Small tables with named rows and columns. After each table, cells are looked up by row and column.

Rufanav =
|  | Pineba | Dab | Toze | Fef | Nulu |
|---|---|---|---|---|---|
| Kol | 92.698 | 1.049 | 43.568 | 57.042 | 52.132 |
| Ruku | 68.935 | 66.418 | 39.163 | 54.069 | 69.672 |
| Vodig | 42.264 | 31.809 | 75.261 | 69.693 | 24.277 |
| Pegemid | 34.647 | 72.796 | 69.837 | 60.054 | 18.347 |
| Lazo | 16.582 | 50.592 | 48.819 | 32.032 | 22.431 |
| Rivuro | 65.459 | 26.900 | 43.939 | 45.550 | 28.130 |
| Leke | 25.549 | 42.062 | 23.570 | 33.215 | 35.792 |
| Ton | 67.243 | 49.359 | 53.423 | 71.506 | 56.727 |
| Dav | 62.686 | 71.988 | 59.627 | 52.410 | 70.329 |
| Sepetu | 15.124 | 73.094 | 40.621 | 24.840 | 47.207 |
| Dos | 55.398 | 25.777 | 57.729 | 49.103 | 60.642 |
| Vug | 43.007 | 73.247 | 39.558 | 62.486 | 5.464 |

Pineba of Pegemid: 34.647
Fef of Rivuro: 45.550
Nulu of Sepetu: 47.207
Pineba of Lazo: 16.582
Dab of Sepetu: 73.094
Pineba of Dos: 55.398
Toze of Ton: 53.423
Toze of Sepetu: 40.621
Dab of Dos: 25.777
Fef of Sepetu: 24.840
Which row has the largest Nulu? Dav

Deneg:
,Gurope,Dize,Kagu,Bab,Loturo,Saza,Fas,Risibep
Gigupa,-0.1,-0.2,-0.4,-0.2,-0.1,0.6,-0.3,-0.1
Gomisir,-0.4,0.2,-0.2,0.3,-0.1,-0.4,0.0,0.0
Semog,-0.2,-0.3,-0.1,-0.4,-0.2,-0.3,-0.5,-0.1

Bab of Semog = -0.4
Dize of Semog = -0.3
Loturo of Semog = -0.2
Gurope of Semog = -0.2
Bab of Gomisir = 0.3
Kagu of Semog = -0.1
Kagu of Gigupa = -0.4
Fas of Gigupa = -0.3
Fas of Gomisir = 0.0
Loturo of Gigupa = -0.1
Row with the largest Bab: Gomisir

Zus:
columns: Rudako, Rup, Zik, Zemivu, Vuka, Fifuzes
Kas: [201, 83, 86, 143, 152, 7]
Vedadi: [172, 93, 170, 159, 98, 47]
Pusebed: [142, 151, 97, 186, 108, 107]
Lufilaz: [129, 88, 125, 76, 132, 93]
Vobebe: [148, 133, 49, 159, 83, 15]
Gerez: [74, 96, 172, 88, 110, 197]
Nem: [60, 96, 125, 30, 75, 63]

Vedadi, Zemivu => 159
Lufilaz, Rudako => 129
Kas, Rup => 83
Vedadi, Rudako => 172
Pusebed, Zemivu => 186
Kas, Fifuzes => 7
Nem, Fifuzes => 63
Pusebed, Vuka => 108
Gerez, Rup => 96
Vobebe, Zemivu => 159
Pusebed, Zik => 97
Kas, Zik => 86
Vobebe, Vuka => 83
Vobebe, Rudako => 148
Nem, Rudako => 60
Vedadi, Rup => 93

Fiv.csv
,Reb,Vifa,Kuzabo,Pabizi,Zazozuk,Lopoka,Zisar,Zuleti
Das,10843,12408,28013,11117,37258,40180,62295,40754
Kalilo,41572,81203,43265,73093,-77425,-54647,-96151,-71281
Lizokif,33075,2346,13334,16277,38170,21975,-3132,5824
Kan,71042,-36193,28871,-17518,65421,52613,-45837,-24367
Vad,7031,-11290,-55547,-28752,-40711,97507,24928,15472
Vug,37251,20694,16411,19443,27957,34073,-3554,10136
Gepun,38586,64623,36461,55589,-48877,-48318,-59944,-49254

Vug, Zazozuk => 27957
Das, Lopoka => 40180
Kalilo, Zazozuk => -77425
Kalilo, Reb => 41572
Kalilo, Vifa => 81203
Vug, Kuzabo => 16411
Vug, Vifa => 20694
Kalilo, Zisar => -96151
Das, Zisar => 62295
Lizokif, Pabizi => 16277
Which row has the largest Kuzabo? Kalilo

Table Biri
         Fofipog  Tedok   Dev  Rumam   Neb  Zesas  Nenul  Komepo   Fir
Febeli      1.36   6.60  3.99   7.03  4.71   4.44   4.84    4.81  2.00
Gapaled     3.95   3.39  5.12   6.18  5.95   2.12   7.49    4.34  7.30
Far         5.33   4.03  5.73   4.45  4.05   7.43   6.31    1.25  4.16
Zelazas     2.17   3.02  0.83   6.06  3.41   5.02   6.96    6.50  8.07

What is the Fir of Febeli in Biri?
2.00
What is the Neb of Gapaled in Biri?
5.95
What is the Dev of Gapaled in Biri?
5.12
What is the Komepo of Febeli in Biri?
4.81
What is the Fofipog of Far in Biri?
5.33
What is the Fofipog of Febeli in Biri?
1.36
What is the Fir of Far in Biri?
4.16
What is the Nenul of Far in Biri?
6.31
What is the Rumam of Gapaled in Biri?
6.18
What is the Nenul of Febeli in Biri?
4.84
What is the Dev of Zelazas in Biri?
0.83
What is the Nenul of Gapaled in Biri?
7.49
What is the Tedok of Febeli in Biri?
6.60
What is the Zesas of Febeli in Biri?
4.44

Table Kirizer
|  | Fes | Befebot | Fune |
|---|---|---|---|
| Pev | 68 | 116 | 97 |
| Kon | 231 | 134 | 121 |
| Bise | 37 | 26 | 119 |
| Rul | 83 | 118 | 108 |
| Lakoz | 37 | 125 | 108 |
| Gezuvis | 70 | 150 | 111 |
| Sapefes | 184 | 194 | 123 |
| Mal | 64 | 50 | 116 |
| Benag | 107 | 126 | 102 |
| Pud | 96 | 45 | 98 |
| Nez | 41 | 123 | 115 |
| Gare | 169 | 160 | 113 |

What is the Fune of Lakoz in Kirizer?
108
What is the Fes of Rul in Kirizer?
83
What is the Fes of Lakoz in Kirizer?
37
What is the Fune of Pev in Kirizer?
97
What is the Fes of Pud in Kirizer?
96
What is the Fes of Benag in Kirizer?
107
What is the Fune of Rul in Kirizer?
108
What is the Fune of Bise in Kirizer?
119
What is the Fes of Pev in Kirizer?
68
What is the Fes of Gare in Kirizer?
169
What is the Befebot of Nez in Kirizer?
123
Row with the largest Fune: Sapefes

Kes =
|  | Ralapar | Bute | Dozisu | Dadi | Keted |
|---|---|---|---|---|---|
| Masaro | 3.8 | 6.5 | -0.8 | -3.1 | 0.6 |
| Toge | 4.6 | 4.7 | -0.5 | -4.7 | -1.4 |
| Rik | 4.3 | 5.5 | -0.6 | -4.0 | -0.5 |
| Nebudun | 4.4 | 5.3 | -0.6 | -4.3 | -0.8 |
| Vosis | 4.7 | 4.4 | -0.5 | -4.8 | -1.6 |
| Nesofe | 4.7 | 4.1 | -0.4 | -5.0 | -1.8 |
| Kufim | 4.1 | 6.0 | -0.7 | -3.6 | 0.1 |
| Tifot | 4.5 | 5.0 | -0.5 | -4.5 | -1.1 |
| Nesob | 3.9 | 6.3 | -0.8 | -3.4 | 0.3 |
| Donil | 4.2 | 5.8 | -0.7 | -3.8 | -0.2 |

What is the Keted of Nebudun in Kes?
-0.8
What is the Dadi of Nebudun in Kes?
-4.3
What is the Dadi of Masaro in Kes?
-3.1
What is the Dadi of Nesofe in Kes?
-5.0
What is the Bute of Nesob in Kes?
6.3
What is the Dadi of Tifot in Kes?
-4.5
What is the Ralapar of Nesob in Kes?
3.9
What is the Bute of Kufim in Kes?
6.0
What is the Keted of Vosis in Kes?
-1.6
What is the Bute of Masaro in Kes?
6.5
What is the Dozisu of Nesofe in Kes?
-0.4
What is the Dadi of Rik in Kes?
-4.0
What is the Dadi of Toge in Kes?
-4.7
What is the Ralapar of Kufim in Kes?
4.1
What is the Dozisu of Kufim in Kes?
-0.7
What is the Keted of Kufim in Kes?
0.1
What is the Dozisu of Tifot in Kes?
-0.5
What is the Dozisu of Toge in Kes?
-0.5

